In the data rows, the value 128 means zero.
Every row has a hidden score from 0 to 20. What is each row's score? 10 is about the middle. The score is a weighted sum of the row's numbers plus the product of two more (or one squared), each taken from its middle value.
[110  86  83  74  86  96 108 153 116 152 130 168 160 170 171 170] -> 14
[138 151 150 156 170 143 158  86 136  91 127  84 109  98 109  84] -> 5
[109 102 122  95  84  84 111  83 109  85 124  96 123 136 157  80] -> 15
[140 163 191 180 156 166 131 136 143 147 137 162 146 174 129 123] -> 6
[124 109  82  78 104  88 120 118 113 118 126 157 153 175 175 145] -> 14
[137 147 143 161 157 166 136 119 138 113 126  88 111  76  75 107] -> 7
[135 126  99 117 145 133 140 162 133 144 129 125 122 107 130 172] -> 13
[125 138 163 140  96 102 111  98 112  94 122 101 123 131 138  82] -> 10
[139 141 132 141 165 126 153  81 128  86 123  83 110 100 118  90] -> 6
[134 123 101 120 149 133 141 146 131 124 126 108 115  99 123 161] -> 12
[135 134 119 136 161 126 153  93 129  91 124  82 110  95 114 106] -> 8
[139 148 147 161 171 158 150 101 141  99 127  82 109  85  88  97] -> 2
[136 138 122 143 169 155 152 120 140 111 126  90 111  82  90 130] -> 5
[137 143 123 118 144 102 145  94 120  95 124 136 130 168 164 107] -> 11
[137 144 125 150 169 175 144 149 152 145 132 113 113  83  77 144] -> 8
[137 144 126 122 147 102 150  77 119  84 120 107 118 146 156  83] -> 10
[115 112 117 124  96 132 106 163 122 157 126 143 119  95  97 155] -> 8
[134 142 143 149 122 160 115 164 137 175 133 155 125 106  83 144] -> 8
[137 149 159 168 140 152 129 111 130 106 124  84 111  81  84  93] -> 8
[136 144 141 160 155 168 132 122 140 115 127  88 108  74  72 109] -> 7
[104  85  97  95  85 112 105 174 120 170 130 164 139 133 146 177] -> 13
[130 107  93 106 131 121 130 144 124 122 124 109 118 108 145 165] -> 11
[140 144 124 121 145 100 150  81 119  88 122 118 121 157 159  90] -> 9
[121 125 141 128  94 130 108 161 126 174 132 168 139 141 115 153] -> 8
[110 100 117 100  84 107 107 151 119 158 130 168 152 164 149 157] -> 13
[105  92 107  84  83  82 110  80 109  83 122  91 120 132 160  80] -> 16
[138 144 131 151 172 157 152 112 143 105 127  85 110  82  86 115] -> 4
[103  82  96  92  84 114 108 176 119 170 128 165 141 135 148 176] -> 14
[111  86  81  78  95  84 116  79 108  80 121  84 118 118 171  94] -> 14
[134 143 149 158 124 141 120 117 124 109 124  87 110  75  81 102] -> 8
[138 139 114 127 158 146 148 168 141 156 132 136 123 109 116 173] -> 13
[105  81  87  74  85  78 114  74 108  79 122  86 120 127 167  79] -> 15
[114  87  83  82 100  86 117  83 111  83 121  83 117 114 171 101] -> 13
[104  90 101  90  84 106 107 163 118 165 131 170 150 156 154 170] -> 13
[137 139 121 146 170 165 149 131 145 123 130  96 112  82  83 136] -> 5
[114 114 130 114  88 117 106 157 121 168 131 170 147 152 132 157] -> 9
[113 106 116 118  92 126 107 167 122 163 127 147 121 101 105 161] -> 10
[140 155 140 147 168 159 153 173 150 175 139 163 135 129 108 167] -> 15
[138 143 135 159 159 170 133 129 142 122 128  93 112  75  71 117] -> 7
[107  83  83  78  86  97 108 157 116 157 131 169 157 166 168 171] -> 16
[143 162 164 165 171 164 148 163 152 169 138 169 148 152 114 155] -> 14
[142 159 158 153 166 127 157 104 133 107 128 143 129 171 152 112] -> 12
[131 139 128 148 132 164 118 148 134 150 129 118 113  78  69 132] -> 7
[116 124 149 118  88  94 109  95 111  94 121 109 126 146 150  86] -> 12
[104  87 100  87  83 103 108 163 119 165 133 170 150 158 157 168] -> 15
[139 159 192 176 131 143 120 116 131 122 130 135 132 166 139  98] -> 5
[135 156 186 167 117 129 114 114 121 115 126 127 129 161 140  93] -> 5
[141 151 132 147 168 167 151 173 153 172 139 152 129 112  99 165] -> 14
[142 162 176 172 170 168 145 155 152 163 140 170 146 161 120 144] -> 12
[140 150 155 168 169 161 149  99 140  99 127  83 109  85  88  93] -> 2
[134 132 115 123 150 110 147  78 122  83 122  84 112 109 133  88] -> 9
[139 163 193 181 143 154 125 124 134 129 130 146 136 173 137 105] -> 5
[143 162 182 175 171 154 156  90 140  96 128 103 116 128 126  82] -> 5
[138 147 133 125 150 104 150  88 122  91 123 128 126 162 162  99] -> 11
[104  81  86  74  84  81 113  75 109  80 122  85 118 125 167  80] -> 15
[132 118  97 113 140 129 136 155 130 133 128 118 117 106 133 170] -> 12
[104  76  82  76  88  81 112  84 110  82 122  83 116 115 169  97] -> 15
[142 162 194 178 137 152 120 123 134 131 131 148 137 171 137 106] -> 4
[137 142 131 152 172 162 149 120 143 112 127  89 109  79  82 122] -> 3
[104  86  96  87  82 105 109 166 120 167 131 171 151 154 157 174] -> 16
[142 156 140 148 169 161 153 174 152 173 141 161 136 125 106 166] -> 15
[109  85  81  74  87  94 109 144 115 144 129 167 159 172 173 165] -> 16
[139 151 142 137 158 113 155  84 126  88 124 118 121 155 154  89] -> 9
[106  94 108 106  87 119 106 172 121 168 127 158 128 116 127 169] -> 12
[142 157 141 152 170 169 150 172 156 173 141 156 131 117  99 161] -> 14
[135 141 121 146 170 160 151 128 145 119 128  94 110  83  85 133] -> 6
[127 140 165 144  97 104 113  99 114  97 124 103 122 135 138  82] -> 10
[137 157 189 172 122 136 115 116 126 120 127 133 132 164 140  97] -> 4
[135 144 140 161 153 168 130 124 138 119 125  90 110  73  71 111] -> 7
[142 150 126 137 165 155 151 175 147 172 137 155 131 122 112 172] -> 14
[105  78  83  76  86  82 111  80 110  78 120  82 118 114 169  91] -> 16
[109 106 125  97  84  85 110  86 109  87 122  99 124 138 156  81] -> 15
[138 160 189 173 125 138 117 118 128 120 126 135 133 167 140  99] -> 6
[101  82  96  90  85 109 107 175 119 172 131 167 140 140 152 177] -> 14
[106  80  82  73  87  81 114  76 109  79 121  84 119 123 167  84] -> 15
[117 123 141 119  88 109 106 143 118 151 132 165 150 170 142 142] -> 6
[140 141 115 130 159 150 149 174 142 164 135 145 126 114 115 175] -> 13
[133 146 160 150 113 150 111 158 135 175 134 167 140 143 103 143] -> 6
[132 149 179 157 106 116 113 104 119 103 123 111 125 144 139  86] -> 8
[128 134 144 138 105 143 109 164 130 176 133 166 132 128 100 150] -> 7
[106  88 104 101  85 116 105 173 122 170 129 161 131 122 132 171] -> 14
[135 145 139 152 135 170 120 162 141 169 133 145 121  94  74 140] -> 8
[143 164 172 170 170 168 147 160 153 167 140 170 147 154 113 149] -> 12
[142 166 182 178 164 170 138 147 147 157 138 168 148 168 121 134] -> 8
[139 148 140 143 162 119 156  76 126  83 124  91 113 120 134  77] -> 8
[136 131 103 124 154 140 145 152 135 133 129 115 117  98 117 165] -> 12
[104  88  98  80  83  93 109 135 114 139 130 164 158 174 166 152] -> 15
[129 145 174 150 103 112 112 101 115 101 125 107 123 139 138  84] -> 6
[139 146 122 120 146 110 143 138 122 135 129 165 149 174 157 155] -> 13
[141 163 193 179 142 155 123 127 136 135 133 152 139 175 137 110] -> 5
[139 146 119 136 164 154 149 173 146 165 137 147 127 115 110 173] -> 14
[140 155 160 163 171 140 159  84 134  90 126  88 112 109 117  80] -> 6
[137 140 123 120 145 101 148  79 119  85 124 110 118 150 157  85] -> 9
[135 137 123 142 169 150 151 115 138 108 127  88 110  83  94 127] -> 6
[138 148 147 164 164 166 141 110 141 109 125  84 110  79  76 100] -> 3
[141 154 158 166 172 152 156  91 137  93 126  84 111  95 101  84] -> 3
[114 110 116 122  94 128 108 165 121 160 126 144 119  97  97 156] -> 9
[120 128 155 128  91  98 108  98 113  98 123 114 127 150 148  89] -> 10
[143 160 153 158 173 164 149 170 153 173 142 167 142 135 107 162] -> 14
[133 129 106  99 127  91 135  86 115  92 121 130 130 166 169 104] -> 11
[110  83  80  77  94  83 114  80 110  81 120  82 117 120 171  92] -> 15
[114 119 143 111  87  91 109  92 111  92 122 105 125 142 153  86] -> 13
[116  92  81  72  93  89 111 129 114 130 130 161 157 176 175 154] -> 14
[112  87  80  72  89  91 111 139 114 139 129 164 160 175 173 160] -> 16
[143 160 178 178 165 159 148  96 137  99 126  90 112 103 104  81] -> 5
[142 162 161 162 172 167 149 165 156 174 140 169 144 144 107 156] -> 14
[142 163 177 171 170 144 158  91 138  97 126 117 120 147 137  88] -> 7
[142 161 179 178 170 155 155  91 139  97 127 100 114 123 121  81] -> 5
[127 110  84  80 108  86 121 115 114 115 125 155 149 176 173 141] -> 14
[131 140 145 156 122 139 119 120 123 111 125  87 109  77  79 102] -> 9
[105  94 110  86  83  83 111  81 110  83 121  94 122 131 158  80] -> 16
[146 162 176 172 172 149 158  91 138  97 126 109 117 137 132  83] -> 4
[137 132 104 120 151 139 141 166 137 151 129 132 121 111 124 173] -> 14
[140 154 156 157 168 130 160  80 132  87 125  98 116 126 132  79] -> 8
[110 100 115 104  86 117 106 167 121 173 130 168 140 139 133 166] -> 11
[138 150 133 153 163 180 136 160 155 161 134 132 117  89  73 145] -> 10
[125 138 167 138  95 105 110 103 115 104 124 120 129 155 146  92] -> 8
[138 146 131 131 153 108 151  76 122  84 124 101 116 138 149  79] -> 10
[142 163 195 182 149 161 129 126 138 135 133 152 139 175 136 111] -> 4
[138 143 130 133 157 116 151  77 125  84 123  85 110 111 131  83] -> 8
[130 121  92  87 115  88 128 104 113 106 123 147 142 176 172 130] -> 12
[116  93  79  74  92  91 112 139 114 138 129 164 159 172 173 160] -> 15
[110  87  82  70  86  86 110 117 112 120 126 155 156 175 173 142] -> 15
[125  98  84  85 102 109 117 177 122 170 132 166 147 149 168 182] -> 13
[104  87  98  79  84  79 111  77 107  81 120  90 120 131 162  78] -> 15
[136 125 101 118 148 137 140 159 134 138 129 121 119 105 127 170] -> 13
[113 113 136 111  85  88 111  87 109  86 121  89 117 119 144  80] -> 13
[112 110 129 105  84 101 106 136 120 141 128 162 152 175 152 142] -> 12
[111 105 119 112  88 120 107 168 121 175 130 167 139 134 127 166] -> 11
[134 128 100  94 124  91 133  94 115  99 123 140 136 172 171 117] -> 11
[134 130 118 126 152 114 147  83 123  84 121  83 111 105 129  94] -> 8
[128 143 169 147 100 108 113 101 115  99 123 105 121 137 138  84] -> 9
[140 144 127 125 148 102 149  79 120  87 121 114 120 152 159  89] -> 10
